In the data rows, 500 means zero.
Here are some points:
538 & 490 & 627 & 566 & 411 & 742 & 587 & 610 & 697 & 659 & 464 & 680 & 568 & 343 & 608 & 402 & 455 & 330 & 484 & 609 & 405 & 656 \\
492 & 472 & 423 & 612 & 597 & 235 & 528 & 486 & 396 & 397 & 387 & 418 & 555 & 410 & 537 & 561 & 569 & 651 & 753 & 506 & 534 & 357 \\
760 & 575 & 574 & 464 & 391 & 535 & 476 & 454 & 570 & 496 & 482 & 544 & 604 & 489 & 536 & 729 & 578 & 427 & 421 & 565 & 534 & 526 \\
446 & 571 & 284 & 656 & 573 & 487 & 399 & 588 & 516 & 600 & 601 & 565 & 478 & 382 & 549 & 539 & 458 & 620 & 396 & 515 & 558 & 467 \\
599 & 587 & 559 & 638 & 416 & 752 & 538 & 502 & 578 & 344 & 286 & 597 & 432 & 316 & 613 & 539 & 588 & 308 & 538 & 564 & 438 & 572 \\
445 & 503 & 417 & 639 & 688 & 633 & 506 & 505 & 434 & 591 & 430 & 431 & 548 & 454 & 326 & 303 & 540 & 544 & 607 & 573 & 497 & 485 \\
480 & 603 & 416 & 459 & 355 & 403 & 739 & 395 & 378 & 231 & 367 & 503 & 377 & 642 & 523 & 561 & 722 & 423 & 426 & 536 & 503 & 489 \\
521 & 419 & 309 & 500 & 499 & 272 & 489 & 392 & 476 & 636 & 641 & 450 & 559 & 524 & 345 & 515 & 412 & 665 & 542 & 504 & 519 & 529 \\
506 & 493 & 535 & 585 & 413 & 615 & 582 & 441 & 553 & 556 & 575 & 513 & 498 & 627 & 417 & 566 & 606 & 215 & 515 & 592 & 492 & 451 \\
495 & 600 & 412 & 496 & 535 & 470 & 517 & 520 & 448 & 445 & 290 & 526 & 390 & 320 & 527 & 650 & 523 & 678 & 476 & 407 & 593 & 400 \\
552 & 544 & 530 & 633 & 394 & 729 & 484 & 559 & 571 & 571 & 472 & 539 & 494 & 599 & 501 & 385 & 480 & 347 & 392 & 518 & 491 & 529 \\
440 & 522 & 632 & 414 & 558 & 582 & 516 & 545 & 606 & 592 & 651 & 454 & 689 & 613 & 578 & 597 & 362 & 383 & 456 & 619 & 447 & 484 \\
567 & 440 & 548 & 445 & 302 & 569 & 632 & 712 & 580 & 312 & 373 & 586 & 323 & 310 & 613 & 571 & 454 & 250 & 607 & 591 & 579 & 630 \\
501 & 440 & 450 & 541 & 345 & 630 & 521 & 522 & 571 & 312 & 459 & 502 & 395 & 515 & 477 & 461 & 477 & 461 & 549 & 564 & 519 & 493 \\
361 & 538 & 459 & 534 & 499 & 291 & 601 & 560 & 520 & 566 & 383 & 389 & 582 & 571 & 494 & 372 & 647 & 562 & 531 & 642 & 446 & 540 \\
614 & 478 & 713 & 410 & 558 & 653 & 475 & 596 & 636 & 475 & 554 & 458 & 429 & 455 & 573 & 579 & 467 & 338 & 478 & 406 & 490 & 443 \\
525 & 454 & 625 & 607 & 388 & 713 & 514 & 612 & 514 & 576 & 447 & 748 & 429 & 345 & 530 & 429 & 419 & 421 & 478 & 657 & 546 & 465 \\
656 & 497 & 558 & 481 & 518 & 487 & 474 & 537 & 490 & 544 & 504 & 427 & 494 & 395 & 392 & 640 & 461 & 348 & 596 & 425 & 532 & 448 \\
388 & 568 & 476 & 419 & 537 & 384 & 384 & 301 & 565 & 635 & 779 & 374 & 630 & 725 & 327 & 540 & 498 & 408 & 485 & 516 & 516 & 507 \\
519 & 510 & 432 & 395 & 513 & 217 & 395 & 403 & 475 & 696 & 459 & 433 & 566 & 616 & 345 & 637 & 539 & 625 & 474 & 527 & 453 & 458 \\
560 & 556 & 498 & 327 & 390 & 307 & 456 & 437 & 503 & 393 & 473 & 666 & 480 & 518 & 514 & 662 & 680 & 616 & 417 & 286 & 472 & 603 \\
16 more points follow, each with its number after it:
427 & 542 & 404 & 597 & 523 & 364 & 629 & 476 & 369 & 491 & 419 & 358 & 461 & 596 & 425 & 558 & 618 & 602 & 647 & 607 & 563 & 382 \\ 0
484 & 384 & 567 & 466 & 471 & 602 & 492 & 302 & 539 & 456 & 455 & 638 & 500 & 693 & 562 & 424 & 528 & 316 & 430 & 457 & 428 & 528 \\ 1
506 & 490 & 583 & 221 & 623 & 527 & 524 & 660 & 416 & 573 & 536 & 602 & 549 & 395 & 517 & 402 & 241 & 552 & 334 & 608 & 603 & 489 \\ 2
525 & 510 & 668 & 493 & 570 & 645 & 454 & 429 & 711 & 627 & 600 & 472 & 536 & 562 & 343 & 495 & 564 & 355 & 425 & 583 & 518 & 526 \\ 3
621 & 416 & 718 & 470 & 364 & 776 & 716 & 585 & 564 & 285 & 456 & 704 & 481 & 448 & 600 & 540 & 529 & 362 & 487 & 488 & 474 & 487 \\ 4
366 & 508 & 354 & 590 & 580 & 304 & 532 & 506 & 420 & 471 & 558 & 412 & 477 & 390 & 407 & 556 & 559 & 584 & 710 & 496 & 546 & 492 \\ 5
542 & 594 & 666 & 518 & 429 & 729 & 440 & 372 & 554 & 417 & 622 & 622 & 615 & 639 & 438 & 643 & 429 & 386 & 316 & 424 & 464 & 551 \\ 6
647 & 512 & 438 & 621 & 424 & 497 & 536 & 536 & 485 & 456 & 518 & 450 & 313 & 361 & 538 & 620 & 604 & 453 & 769 & 592 & 448 & 408 \\ 7
604 & 603 & 514 & 520 & 487 & 508 & 625 & 616 & 514 & 242 & 320 & 563 & 457 & 341 & 589 & 689 & 681 & 467 & 607 & 394 & 631 & 541 \\ 8
557 & 374 & 467 & 515 & 402 & 477 & 441 & 426 & 540 & 616 & 612 & 459 & 565 & 540 & 467 & 550 & 438 & 575 & 350 & 486 & 555 & 463 \\ 9
490 & 431 & 658 & 434 & 627 & 605 & 548 & 446 & 496 & 471 & 497 & 492 & 414 & 468 & 537 & 416 & 366 & 497 & 300 & 527 & 563 & 611 \\ 10
491 & 569 & 468 & 393 & 319 & 541 & 512 & 334 & 385 & 388 & 534 & 686 & 635 & 604 & 598 & 461 & 547 & 545 & 424 & 403 & 590 & 544 \\ 11
478 & 476 & 483 & 523 & 491 & 426 & 499 & 492 & 432 & 513 & 440 & 576 & 614 & 600 & 505 & 380 & 572 & 533 & 630 & 627 & 492 & 515 \\ 12
472 & 441 & 564 & 381 & 425 & 570 & 527 & 213 & 525 & 450 & 571 & 479 & 458 & 734 & 512 & 445 & 514 & 344 & 552 & 363 & 419 & 561 \\ 13
551 & 714 & 414 & 454 & 372 & 414 & 589 & 477 & 465 & 397 & 389 & 485 & 518 & 502 & 568 & 548 & 722 & 569 & 574 & 439 & 601 & 552 \\ 14
571 & 625 & 458 & 377 & 477 & 407 & 433 & 357 & 453 & 424 & 503 & 593 & 497 & 673 & 490 & 614 & 590 & 631 & 456 & 403 & 625 & 497 \\ 15
Which three of these numbered points are nearest to each point below, looking only along the 7 directions in which the first points spread most? Their numbers follow each, nearest first.
604 & 502 & 426 & 371 & 482 & 463 & 536 & 373 & 593 & 440 & 548 & 359 & 521 & 528 & 266 & 633 & 530 & 347 & 435 & 518 & 449 & 355 \\ > 13 15 9
453 & 620 & 542 & 537 & 453 & 365 & 704 & 617 & 401 & 583 & 376 & 560 & 516 & 468 & 601 & 381 & 406 & 624 & 648 & 468 & 463 & 579 \\ > 12 5 2
496 & 412 & 721 & 304 & 531 & 522 & 537 & 473 & 596 & 572 & 578 & 549 & 558 & 606 & 354 & 442 & 382 & 355 & 462 & 519 & 491 & 525 \\ > 3 10 13
578 & 454 & 524 & 497 & 446 & 607 & 502 & 513 & 572 & 488 & 502 & 608 & 494 & 560 & 529 & 430 & 501 & 467 & 534 & 533 & 524 & 539 \\ > 10 1 12
486 & 375 & 433 & 386 & 444 & 431 & 371 & 396 & 628 & 498 & 536 & 455 & 470 & 514 & 215 & 595 & 441 & 410 & 546 & 435 & 528 & 464 \\ > 9 13 10
537 & 577 & 427 & 370 & 362 & 318 & 441 & 293 & 563 & 417 & 687 & 393 & 555 & 713 & 360 & 651 & 592 & 632 & 419 & 429 & 584 & 511 \\ > 15 9 11
500 & 532 & 425 & 578 & 654 & 409 & 470 & 490 & 502 & 680 & 688 & 432 & 543 & 506 & 381 & 645 & 568 & 622 & 545 & 509 & 459 & 406 \\ > 9 5 12
539 & 529 & 352 & 576 & 414 & 574 & 567 & 512 & 459 & 352 & 513 & 448 & 267 & 488 & 470 & 538 & 491 & 577 & 615 & 384 & 590 & 407 \\ > 7 5 14
608 & 522 & 492 & 465 & 330 & 445 & 547 & 457 & 391 & 449 & 529 & 479 & 453 & 555 & 526 & 440 & 497 & 519 & 420 & 485 & 448 & 496 \\ > 11 10 1
382 & 458 & 456 & 441 & 394 & 561 & 699 & 443 & 423 & 395 & 533 & 425 & 429 & 637 & 474 & 517 & 530 & 258 & 538 & 390 & 521 & 553 \\ > 13 1 11
487 & 520 & 639 & 597 & 410 & 759 & 419 & 516 & 593 & 438 & 527 & 438 & 457 & 619 & 489 & 432 & 522 & 226 & 531 & 540 & 477 & 641 \\ > 1 3 10
341 & 655 & 420 & 597 & 497 & 293 & 563 & 519 & 371 & 352 & 495 & 342 & 468 & 559 & 503 & 316 & 586 & 613 & 631 & 572 & 524 & 459 \\ > 0 5 12
440 & 496 & 312 & 553 & 622 & 325 & 617 & 449 & 539 & 536 & 414 & 421 & 435 & 429 & 328 & 515 & 332 & 762 & 540 & 572 & 542 & 497 \\ > 5 0 12
623 & 417 & 569 & 500 & 459 & 598 & 442 & 375 & 419 & 396 & 463 & 459 & 533 & 411 & 420 & 674 & 537 & 485 & 565 & 338 & 498 & 288 \\ > 7 10 15
468 & 437 & 540 & 330 & 447 & 424 & 403 & 725 & 693 & 587 & 587 & 626 & 598 & 413 & 547 & 441 & 346 & 634 & 457 & 472 & 517 & 587 \\ > 2 9 10
593 & 580 & 575 & 502 & 491 & 712 & 405 & 480 & 510 & 518 & 558 & 502 & 314 & 453 & 422 & 718 & 433 & 501 & 300 & 422 & 542 & 422 \\ > 6 10 9
451 & 473 & 620 & 476 & 517 & 632 & 491 & 353 & 508 & 499 & 507 & 520 & 411 & 521 & 483 & 368 & 347 & 451 & 360 & 396 & 479 & 606 \\ > 10 1 9
474 & 407 & 536 & 309 & 546 & 466 & 554 & 550 & 507 & 362 & 475 & 557 & 435 & 388 & 440 & 511 & 482 & 465 & 508 & 367 & 537 & 416 \\ > 7 10 14
601 & 490 & 480 & 375 & 438 & 480 & 329 & 449 & 716 & 708 & 681 & 550 & 621 & 484 & 487 & 383 & 464 & 521 & 437 & 476 & 513 & 562 \\ > 9 2 10
557 & 461 & 552 & 427 & 428 & 600 & 527 & 441 & 574 & 459 & 416 & 565 & 560 & 360 & 576 & 600 & 341 & 369 & 641 & 535 & 436 & 611 \\ > 10 2 7
538 & 435 & 438 & 484 & 628 & 327 & 361 & 609 & 448 & 651 & 515 & 395 & 546 & 386 & 434 & 605 & 588 & 573 & 639 & 539 & 562 & 371 \\ > 5 0 9
590 & 600 & 185 & 597 & 542 & 476 & 358 & 408 & 290 & 435 & 465 & 530 & 546 & 694 & 578 & 677 & 660 & 619 & 380 & 403 & 567 & 379 \\ > 15 14 11
503 & 516 & 688 & 418 & 348 & 669 & 622 & 705 & 610 & 237 & 374 & 706 & 388 & 365 & 676 & 479 & 546 & 365 & 572 & 559 & 443 & 521 \\ > 4 8 7
491 & 577 & 376 & 566 & 433 & 534 & 438 & 418 & 460 & 440 & 451 & 558 & 405 & 690 & 692 & 418 & 521 & 512 & 470 & 455 & 436 & 478 \\ > 11 1 14
456 & 382 & 404 & 648 & 527 & 464 & 510 & 457 & 532 & 735 & 483 & 401 & 498 & 610 & 446 & 391 & 591 & 484 & 468 & 606 & 414 & 421 \\ > 12 9 10
683 & 566 & 574 & 426 & 420 & 542 & 484 & 424 & 471 & 391 & 532 & 601 & 450 & 481 & 577 & 585 & 548 & 497 & 380 & 352 & 450 & 567 \\ > 11 15 10
493 & 562 & 661 & 527 & 443 & 579 & 603 & 407 & 435 & 467 & 444 & 377 & 391 & 688 & 451 & 363 & 535 & 341 & 508 & 520 & 493 & 656 \\ > 1 13 12
482 & 739 & 383 & 453 & 446 & 548 & 547 & 482 & 305 & 442 & 467 & 601 & 522 & 575 & 530 & 655 & 580 & 504 & 513 & 469 & 578 & 518 \\ > 11 14 15
436 & 446 & 329 & 533 & 570 & 439 & 546 & 442 & 552 & 562 & 497 & 369 & 519 & 308 & 470 & 506 & 543 & 630 & 628 & 438 & 527 & 403 \\ > 5 0 12
413 & 462 & 575 & 573 & 676 & 387 & 539 & 435 & 559 & 546 & 541 & 308 & 621 & 602 & 407 & 230 & 418 & 461 & 488 & 656 & 468 & 545 \\ > 12 0 3
397 & 641 & 256 & 606 & 551 & 445 & 642 & 492 & 441 & 361 & 435 & 424 & 401 & 548 & 567 & 319 & 579 & 585 & 646 & 547 & 367 & 408 \\ > 0 12 5
472 & 624 & 525 & 488 & 441 & 439 & 516 & 474 & 354 & 338 & 276 & 601 & 510 & 528 & 695 & 416 & 463 & 515 & 453 & 358 & 494 & 536 \\ > 14 11 8
427 & 602 & 281 & 579 & 499 & 386 & 524 & 558 & 355 & 453 & 380 & 380 & 539 & 564 & 544 & 506 & 691 & 513 & 594 & 604 & 479 & 460 \\ > 0 12 14
417 & 550 & 478 & 602 & 522 & 370 & 643 & 426 & 362 & 470 & 475 & 434 & 506 & 598 & 487 & 497 & 616 & 543 & 625 & 581 & 466 & 454 \\ > 0 12 5
646 & 470 & 426 & 482 & 462 & 709 & 569 & 516 & 534 & 451 & 635 & 567 & 509 & 581 & 477 & 451 & 520 & 478 & 501 & 473 & 583 & 562 \\ > 10 1 9
582 & 448 & 582 & 469 & 571 & 387 & 452 & 473 & 662 & 464 & 500 & 441 & 431 & 526 & 313 & 607 & 622 & 417 & 511 & 407 & 546 & 511 \\ > 13 9 15
529 & 461 & 411 & 550 & 635 & 597 & 472 & 611 & 474 & 568 & 357 & 534 & 337 & 252 & 603 & 621 & 506 & 548 & 508 & 549 & 620 & 449 \\ > 7 10 2
554 & 520 & 483 & 494 & 528 & 571 & 547 & 650 & 451 & 500 & 564 & 688 & 437 & 417 & 560 & 534 & 449 & 509 & 464 & 515 & 500 & 422 \\ > 10 2 7
478 & 620 & 573 & 561 & 410 & 473 & 602 & 390 & 363 & 294 & 398 & 531 & 370 & 613 & 415 & 474 & 630 & 444 & 533 & 349 & 609 & 635 \\ > 14 11 1
